50 stands for zero in the data rows.
Here are some points, one per row:
tensor([41, 63, 55, 65, 77, 35, 54, 49, 41, 52, 47, 32, 56, 58, 60, 60, 56, 40, 42, 38, 24, 37, 36, 45, 63, 81, 69, 47,
        48, 37, 33, 62])
tensor([56, 62, 51, 61, 57, 65, 45, 47, 57, 08, 52, 48, 49, 48, 63, 70, 65, 25, 37, 22, 48, 34, 63, 52, 49, 81, 70, 41,
        48, 33, 43, 53])
tensor([42, 50, 58, 67, 59, 50, 54, 45, 52, 49, 50, 41, 46, 51, 62, 61, 60, 55, 43, 31, 22, 29, 30, 45, 56, 55, 62, 61,
        60, 50, 47, 00])
tensor([41, 49, 61, 74, 77, 51, 47, 32, 02, 06, 25, 41, 56, 72, 78, 80, 72, 56, 63, 68, 65, 65, 62, 54, 42, 46, 33, 99,
        37, 40, 20, 42])
tensor([46, 54, 43, 47, 55, 25, 38, 43, 50, 40, 60, 52, 67, 78, 58, 46, 41, 38, 19, 60, 45, 60, 61, 79, 53, 58, 48, 24,
        34, 51, 62, 55])
tensor([42, 67, 85, 57, 45, 62, 54, 58, 47, 48, 46, 44, 83, 59, 56, 63, 57, 59, 15, 30, 46, 36, 65, 68, 65, 62, 45, 35,
        43, 37, 58, 57])
tensor([49, 35, 42, 44, 25, 32, 51, 48, 65, 64, 67, 54, 56, 34, 11, 53, 23, 41, 39, 74, 79, 61, 65, 35, 26, 22, 72, 48,
        62, 39, 44, 55])
tensor([39, 69, 73, 55, 59, 31, 57, 29, 62, 68, 34, 65, 42, 65, 67, 52, 36, 23, 36, 35, 59, 58, 75, 60, 71, 43, 47, 39,
        31, 49, 52, 58])
tensor([39, 69, 35, 41, 24, 40, 58, 73, 49, 55, 59, 39, 34, 16, 33, 21, 44, 47, 90, 69, 60, 39, 36, 45, 51, 31, 39, 58,
        48, 52, 48, 56])
tensor([43, 40, 29, 44, 34, 68, 94, 62, 69, 37, 28, 34, 18, 25, 38, 44, 77, 85, 67, 51, 46, 54, 63, 42, 32, 53, 37, 52,
        44, 47, 51, 46])
tensor([62, 70, 62, 61, 46, 45, 42, 47, 39, 55, 43, 38, 46, 65, 71, 71, 22, 59, 24, 38, 34, 30, 53, 80, 58, 74, 36, 48,
        61, 44, 41, 56])
tensor([55, 65, 52, 59, 40, 52, 49, 52, 38, 34, 45, 52, 69, 59, 66, 30, 26, 30, 23, 43, 57, 65, 67, 01, 99, 53, 41, 39,
        47, 51, 53, 49])
tensor([43, 74, 47, 44, 52, 36, 41, 21, 32, 55, 69, 69, 64, 58, 00, 34, 26, 45, 37, 46, 69, 56, 67, 62, 53, 36, 47, 42,
        54, 54, 51, 57])
tensor([34, 31, 41, 40, 23, 30, 34, 53, 91, 65, 49, 45, 33, 19, 32, 45, 69, 73, 73, 62, 64, 53, 46, 41, 60, 41, 45, 55,
        43, 59, 58, 51])
tensor([70, 43, 48, 46, 64, 48, 59, 45, 40, 57, 51, 42, 86, 68, 56, 51, 37, 33, 41, 20, 59, 46, 67, 58, 59, 60, 46, 45,
        14, 48, 51, 55])
tensor([54, 51, 62, 63, 57, 58, 38, 38, 42, 49, 40, 34, 53, 42, 62, 57, 78, 49, 31, 25, 17, 18, 52, 63, 65, 53, 69, 64,
        40, 67, 32, 60])
tensor([63, 39, 50, 43, 37, 30, 52, 39, 56, 47, 72, 67, 56, 60, 30, 18, 32, 23, 54, 63, 69, 70, 54, 60, 49, 51, 35, 45,
        58, 67, 63, 53])
tensor([58, 37, 46, 42, 35, 41, 59, 83, 64, 67, 41, 32, 28, 26, 32, 59, 49, 73, 73, 75, 59, 66, 42, 34, 37, 57, 69, 54,
        51, 54, 48, 55])
tensor([52, 47, 43, 46, 41, 49, 60, 63, 61, 77, 89, 64, 31, 25, 44, 24, 60, 71, 63, 66, 80, 61, 29, 57, 37, 44, 53, 57,
        60, 58, 48, 60])
tensor([58, 57, 54, 50, 69, 64, 39, 52, 38, 64, 69, 57, 77, 51, 59, 38, 42, 28, 33, 46, 38, 78, 92, 63, 46, 44, 43, 40,
        59, 54, 43, 58])
tensor([57, 44, 78, 63, 46, 66, 61, 39, 37, 45, 40, 31, 45, 72, 56, 52, 53, 42, 50, 26, 18, 17, 44, 58, 56, 60, 69, 51,
        39, 33, 49, 50])
tensor([72, 51, 41, 49, 35, 45, 37, 53, 31, 55, 32, 71, 72, 71, 52, 26, 57, 07, 35, 55, 57, 60, 60, 76, 47, 42, 45, 37,
        40, 51, 42, 49])
tensor([47, 68, 49, 44, 34, 47, 36, 43, 72, 79, 74, 63, 67, 65, 33, 28, 27, 33, 69, 58, 60, 62, 77, 55, 38, 44, 36, 56,
        63, 43, 57, 53])
tensor([66, 49, 55, 41, 31, 49, 29, 56, 42, 54, 46, 80, 64, 53, 50, 52, 12, 27, 43, 41, 69, 54, 74, 67, 46, 56, 24, 46,
        51, 73, 55, 44])
tensor([59, 27, 61, 40, 63, 52, 35, 53, 66, 70, 59, 61, 21, 24, 08, 29, 57, 53, 55, 80, 76, 62, 47, 32, 44, 57, 38, 50,
        51, 35, 64, 56])
tensor([56, 64, 59, 42, 55, 55, 54, 40, 54, 55, 88, 74, 53, 08, 45, 39, 24, 34, 68, 82, 71, 65, 49, 52, 41, 38, 46, 39,
        42, 66, 55, 58])
tensor([45, 52, 46, 60, 60, 60, 56, 52, 43, 55, 46, 44, 58, 45, 58, 48, 68, 62, 72, 59, 55, 31, 22, 11, 13, 24, 54, 64,
        81, 76, 99, 62])
tensor([60, 54, 44, 61, 49, 51, 51, 57, 45, 38, 54, 84, 63, 53, 62, 60, 41, 39, 29, 62, 07, 60, 56, 70, 66, 54, 38, 47,
        18, 33, 60, 52])
tensor([29, 24, 44, 75, 74, 59, 66, 58, 64, 46, 30, 66, 61, 57, 46, 53, 50, 78, 62, 60, 32, 21, 08, 02, 13, 41, 56, 69,
        84, 83, 46, 57])
tensor([30, 43, 33, 48, 40, 46, 32, 29, 46, 62, 52, 64, 63, 46, 69, 18, 19, 25, 29, 43, 70, 74, 55, 67, 34, 49, 32, 44,
        44, 30, 49, 59])
tensor([70, 56, 41, 42, 52, 58, 61, 63, 64, 53, 54, 32, 42, 63, 48, 64, 56, 50, 52, 64, 62, 46, 19, 04, 00, 00, 00, 26,
        53, 79, 57, 68])
tensor([69, 52, 52, 50, 65, 34, 57, 49, 58, 29, 54, 83, 57, 63, 67, 38, 38, 37, 39, 17, 57, 62, 83, 70, 53, 31, 55, 36,
        54, 38, 61, 65])
tensor([09, 26, 43, 48, 56, 70, 72, 82, 43, 36, 26, 18, 15, 33, 36, 71, 70, 65, 69, 69, 64, 45, 45, 59, 54, 49, 57, 51,
        56, 59, 46, 46])
tensor([39, 55, 43, 71, 63, 56, 46, 69, 35, 57, 48, 71, 42, 63, 62, 71, 69, 68, 53, 18, 30, 15, 32, 38, 46, 66, 86, 52,
        34, 46, 30, 46])
tensor([58, 44, 38, 45, 35, 27, 45, 84, 46, 83, 56, 35, 38, 11, 28, 48, 54, 67, 78, 63, 53, 69, 50, 38, 35, 57, 46, 56,
        62, 49, 50, 50])
Along one direction, these points spread out more than along any other. Take the direction at right angles to it along which they spread out most. Then take the direction at right angles to both along which they spread out most. Go by this last direction. For each point below, how far along it does it lie, from 0 to 99? 50 is the average, and the first point above lies past it. One standard deviation of the points above along it is 16.
tensor([51, 42, 44, 42, 53, 54, 32, 75, 77, 51, 65, 31, 26, 40, 28, 07, 32, 74, 75, 73, 60, 51, 51, 44, 44, 44, 51, 62,
        54, 62, 47, 53]) >> 60
tensor([55, 46, 58, 71, 62, 58, 57, 29, 55, 45, 37, 54, 48, 36, 68, 65, 63, 43, 45, 38, 22, 19, 14, 44, 61, 75, 64, 62,
        62, 39, 26, 53]) >> 51
tensor([44, 26, 21, 44, 72, 67, 76, 67, 61, 49, 13, 13, 18, 40, 56, 75, 77, 77, 89, 61, 61, 45, 67, 66, 65, 47, 46, 32,
        81, 49, 45, 44]) >> 71
tensor([67, 59, 50, 66, 46, 55, 66, 54, 49, 44, 47, 42, 67, 66, 61, 73, 70, 48, 22, 44, 44, 28, 21, 69, 75, 58, 64, 70,
        59, 27, 41, 52]) >> 54
tensor([29, 39, 39, 67, 46, 69, 43, 40, 40, 39, 73, 42, 34, 67, 69, 76, 56, 40, 33, 24, 21, 33, 47, 45, 70, 62, 55, 49,
        41, 40, 49, 56]) >> 55
tensor([39, 50, 50, 00, 62, 59, 54, 48, 45, 35, 42, 53, 46, 60, 69, 63, 68, 66, 50, 36, 20, 21, 16, 33, 56, 65, 72, 74,
        65, 48, 43, 43]) >> 47
tensor([52, 56, 30, 40, 28, 60, 70, 37, 72, 59, 42, 28, 26, 25, 41, 43, 63, 84, 69, 83, 63, 57, 52, 43, 44, 50, 68, 55,
        46, 71, 47, 52]) >> 67
tensor([59, 58, 68, 61, 50, 64, 40, 45, 44, 42, 42, 42, 45, 78, 56, 61, 40, 45, 31, 20, 24, 99, 34, 72, 67, 55, 64, 43,
        46, 57, 51, 57]) >> 53
tensor([55, 43, 76, 65, 48, 28, 00, 00, 15, 20, 46, 68, 78, 79, 78, 63, 64, 81, 83, 63, 68, 57, 53, 42, 45, 42, 38, 15,
        33, 23, 29, 39]) >> 37
